Each row is where one point has got to under a steady rotation. How many ticks took it there?
The counts run from 0 to 399.
[148 103 147 144  77 109 172 125 157 111 144 134 123 168 157 123 143 142
  96 126  97  98 102  76 138 162 138 136 121 131 142  67 170 111 142 132
 113 108 121 119 106 129 128  88 107 132 134  96 119  87 124 101 135 115
  86 162 127 102 134 150 109  97  56 103 132 128 138  82 110 101 148 133
 177]	101
[169  70 148 116 117 106 142 118 172 104 139 145 137 190 168 113 135 132
  94 124  93 111 130  83 167 164 137 131  99 135 180  65 145 135 150 119
 106 122  97 133 130 106 109 105  91 123 127 156 153 110 102 144 141 104
 127 133 147  93 123 194 161 108 112 115 137 120 163 117 116  92 143 160
 152]	232
[151 102 161 141  97 125 208 121 167 138 139 110 140 156 144  98 147 136
 106  94  90  82 110  84 176 135 142 133  88 108 129  90 153 105 136 126
  86 101  81 107 100 125 140 100 100 105 150 117 142  89 123 110 153  88
  92 177 134 127 102 146 128 115  87 128 129 137 132  83 143 112 151 125
 153]	98
[157  96 162 107 119  95 132 155 140 130 105 166 110 169 207 104  98 123
  97 128  87  94  94 131 163 142 107 133 119 120 170 151 145 106 147 124
 122 124  81 194 117 133  93 113  94 134 119 131 145  54  89 150 132 115
 117 129 137  82 125 169 130 132 101 101 110 129 151 117 138 112 117 131
 150]	75
[160 113 183 135 108  97 191 150 169 133 104 165 110 184 198 101 122 101
 137 151  92  86 105 120 166 134 123 132  89 117 164 133 133 107 128 109
 108  98 103 170  77 118  93 118 106 112 131 104 159  79  98 149 118 126
 122 132 149 118 112 143 137 129 120 140 133 141 132 125 128 126 114 149
 164]	3
[124  87 155 133 128 105 205 131 153 132 139 130 125 166 122 106 170 133
 112 110  97  78 118 100 187 127 148 118 106  94 146  88 152 107 139 139
  80 139  70  99 120 136 107 104  98 129 163 121 153 104 114 124 163 115
  95 137 115 136 103 172 142 123  90 132 134 128 135 103 134 149 155 158
 164]	319
[171 102 116  85 116  93 192 116 172 115 138 135 128 135 154  94 166 132
 110  99 129 108 143 104 163 144 143 101 121 118 139  85 152 102 156 141
 102 140  74 118 128 118  94 132  71 107 123 109 185 108  90 145 121 101
  85 129 115 146 117 174 130 113  93 110 132 102 134 108 106 139 187 132
 136]	311
[154  97 158 110 113 103 138 138 108  71 138 128  96 137 169  99 100 113
 132 156  93 118  92 112 133 130 114 104 150 117 119 122 198  95 121 137
 143 127 103 154 120 125 162 132  78 149 114 125 132  86  97 113 100 101
 127 140 126 106 160 155 143 144  53  96 163 113 125  89 123 144  94 146
 187]	271
[139  97 187 148 154  97 149 132 136 110 114 143 112 173 179 110  94 113
 109 118 105  99 100 127 170 119 111 112 103  93 171 157 147 109 142 143
 128 107  89 195 125 141  93 129 103 143 109 145 117  79  89 107 126 147
 124 124 112  99 136 164 134 157 113  98 112 131 135 112 132 117  89 167
 174]	136
[169 103 108  76 118 116 184 110 181 131 121 118 127 158 140 107 140 140
 104 105 103 109 126 103 172 136 116 104 126 133 149  92 160  99 145 119
 120 140  71 111 137 112 120 128  74 117 128 158 157  84  95 142 153  69
 108 142 131 111 128 196 156 123 100 144 136 125 132 101 113 141 169 116
 162]	241
[158  96 201 156 132 120 152 133 141 119 107 130 137 172 173 109 101 115
  93 124  87  95  89 121 145 144 110 144  85 101 152 139 164 106 133 131
 121  86 112 190 103 127 131 119 108 119 110 144 108  76 110 111 117 118
 138 173 130 103 135 142 118 145 109  94 116 141 142  86 143  96  97 144
 176]	357
[177  99 203 138 135 110 195 111 166 120 107 141 136 147 161  86 138 100
 115 135 117  82 121 130 155 153 127 115  78 100 124 147 156  91 136 133
 103  77 103 174  83 131 122 158  97 109 110 129 163 114  93 122  90 126
 133 148 136 137 113 136 116 164 134 109 120 130 139 104 133 115 104 156
 169]	285
[156 122 202 138 113 106 161 158 117  97 130 122 128 164 166  98 133  99
 124 142  83  80 109 119 123 133 118 134 100  83 118 126 178  90 108 141
 107 114 124 177  89 133 127 131  84 117 139  90 135  88 106 127  91 121
 134 158 124 152 127 129 108 139  88  82 145 121 130 102 124 148  92 163
 184]	348
[182 115 168 133 112  97 177 120 204 118 108 142 136 186 188 111 149 113
 109 132 122 104 133 114 155 157 132 119  76 124 171 101 142 128 144 140
 107  90 102 169 104 113  65 130  91  99 112 117 144 114  92 137  98 138
 116 127 134 128 120 151 128 130 133 102 131 119 150 117 109  95 134 164
 159]	223
[128  83 126 148 153  88 166 106 120  77 173 135  95 165 134 104  98 139
 122 103 124  82 107 109 178 116 135  83 141  90 135 102 157  92 166 141
 124 120 100 158 130 132 148 156  79 151 102 125 147 115  99 122 126 127
 103 130 129 106 148 192 147 134  64 123 139 142 107 100 100 143 130 143
 164]	46
[127 112 149 175 129 102 200 101 164 112 161 121 122 173 141 112 126 139
 105  86 129  87 100  88 176 110 133 112  95  88 154  81 155 106 146 134
 110  87 115 140 119 130 123 127 102 110 119 115 124 110 120 103 133 132
  97 170 123 122 128 155 124 122  85 125 120 152 108  87 102 116 140 124
 185]	36
[142  98 132 119  89  99 167 139 149 130 154 139 115 161 170 113 119 146
  90 103  89  86  98  90 161 137 143 140 118 111 151  92 151 107 149 121
 106 120  86 136 116 129 116  91 100 133 137 102 136  65 113 131 164  97
  79 150 141  93 122 168 124  94  71 112 124 131 141  93 139 112 164 105
 146]	168
[181  94 159  95 121  85 132 126 136  72 121 136 121 136 186  89 112 105
 120 145 126 121 129 129 125 147 119 102 131 113 122 132 187 106 140 147
 133 124  94 184 123 128 117 148  63 136  93 126 157 105  66 128  74 117
 129 130 126 127 151 156 129 144  85  69 138 104 146 105 120 127 112 148
 151]	211
[135  93 127 144 119 112 176 110 124  98 175 142 119 165 132  97 107 144
 109 109  91  83  89  90 170 136 148 122 121  99 134  72 162  98 154 115
 113 121 119 139 119 124 171 121  94 148 126 106 143  98 116 122 144 110
 105 169 142 104 133 176 132 104  57 140 139 158 120  99 120 120 135 116
 171]	106
[175  99 177 112 116  88 142 139 172  95 117 123 154 166 180 103 163 112
  99 130 107  99 143 113 141 157 125 123  86 111 155  98 179 124 126 151
 109 113  99 157 117 118  81 122  81 101 131 130 147 112  94 132  97 125
 136 138 119 149 121 144 123 134 115  58 128  84 167 113 124 104 121 181
 153]	221
[148 115 161 112 134  78 166 131 144  92 117 126 105 133 171  92 138 110
 134 128 137  99 122 128 153 109 120  93 134  96 132 154 169 100 130 166
 123 127  71 146 125 151  72 143  73 131 123 115 145  86  85 120  97 139
  88 108  94 149 136 154 127 156  87  75 134  90 120 109 109 160 117 163
 171]	58
[134  84 139 147 161  91 158  95 117  78 164 132 109 171 115  98 103 138
 117 119 115  93 103  97 179 124 138  88 120  82 144  86 157  94 157 129
 120 139 111 153 142 122 155 149  86 151 108 136 136 115 108 112 130 134
 128 147 124 107 138 199 153 132  78 127 150 145 113 112  97 134 118 151
 187]	45
[178  83 196 154 100 106 179 138 146  95 136 155 121 157 186  94 121 107
 129 154  88  95 108  97 144 160 140 132 102 118 122 117 169 110 129 122
 116  84 118 170  76 120 144 128 106 128 112 103 157 124  95 119  93 137
 132 142 159 106 125 126 129 132  83 102 133 132 140  99 136 104  95 159
 165]	354
[166 124 163 120 100 126 183 129 173 153  93 126 156 161 142 118 165 126
  89 128  84  95 115 105 124 169 116 144  88 119 146  93 172  91 128 118
  92 125 108 139 106 122 107 111  88 112 144 110 140  65 124 123 122  86
 124 174 116 136 107 146 106 115 104 113 144 120 150  94 120 110 155 142
 183]	93
[122 108 183 174 144 104 182 122 128  98 136 116 105 177 152 106 109 114
 135 128 105  93  84 116 178 101 107 113  95  81 152 138 158  98 126 139
 111  91  99 165 120 134 133 132  97 136 118 138 107  92 113  95 128 140
 126 148 109 114 130 151 133 157  88 135 136 148  98  88 123 133  83 161
 200]	197
[136  63 156 155 123 102 182 100 131  89 161 127 121 147 127 104 136 136
 108 115 106  94 107  79 165 151 157 109 118 109 129  76 174 102 155 146
 105 107  96 115 128 140 164 113 100 147 127 132 137 126 115  77 127 123
  96 145 124  98 130 160 137 123  51 112 136 139 139  84 130 115 137 155
 169]	39
[151 112 190 121 141 100 171 127 159  97  98 114 121 151 160 106 155 100
 135 152 116 116 128 127 152 124 102  93 106 107 146 133 169 100 121 153
 106 126  84 141 129 134  83 138  81 124 130 153 136  99  87 113 104 130
 128 118  90 153 135 161 153 166 113  94 154  97 132 111 113 154 105 193
 185]	60
[164 133 126  91 111 117 164 142 164 144 105 121 129 167 170 103 125 125
  98 108  94  99 118 132 147 122 100 129  93 106 156  99 156 106 119 120
 112 123 101 176 122 104  96 134  63  94 128 119 147  53 100 168 127  65
 125 166 131 140 130 168 122 123 127 120 130 117 126 107 109 134 147 104
 157]	86
[162  91 171 108  84 109 161 150 162 121 122 128 159 158 169 114 162 119
  89 120  80 100 136  90 140 160 136 139  99 122 150  80 165 127 135 139
  98 128  89 118 105 129  98  83  92 114 164 117 153  89 109 132 131 102
 110 144 126 134 111 146 123 114  97  79 134 100 171 104 145 103 146 167
 144]	160
[134 131 157 126 123 117 200 114 133 132 112 117 117 131 106 106 148 125
 111 127 104  76  95 121 150 129 115 113 117  86 117 131 174  70 131 138
 114 126 101 134 121 150 126 134  95 131 138 102 123  65 124 101 116 114
 106 172  94 154 121 143 106 144  70 110 155 126 107  75 112 161 144 134
 199]	186
[178  90 157 137 112 107 164 125 157  93 149 125 117 167 201  99  85 119
 117 101 115 106 111  98 162 130 122 114  95 120 141 119 163 123 139 121
 132  63 103 180  97 107 143 131  78 116  94 143 149 119  87 133 115 100
 117 156 168  92 143 157 142 138 108 114 111 146 136  93 133  97 109 111
 142]	361
[147  93 184 155 125 117 135 134 130  98 128 122 142 188 170 109  96 114
  87 121  80  94 102 113 152 139 109 130  79  93 147 108 172 116 131 127
 116  93 110 189 103 111 140 124  95 124 117 143 120  92 107 117 120 111
 152 172 141 106 133 152 128 146 107  95 122 142 147 103 139  90  89 155
 172]	358
[165 118 147 117 112  99 149 126 130  75 127 118  90 147 172 101  95 111
 139 157 111 130 100 117 126 124 106 105 151 127 122 133 191  94 116 128
 146 118 117 167 117 128 137 134  76 141  95 122 124  86  98 112  93 110
 123 138 120 113 164 154 135 144  65 105 160 116 115  92 101 138  95 137
 191]	272
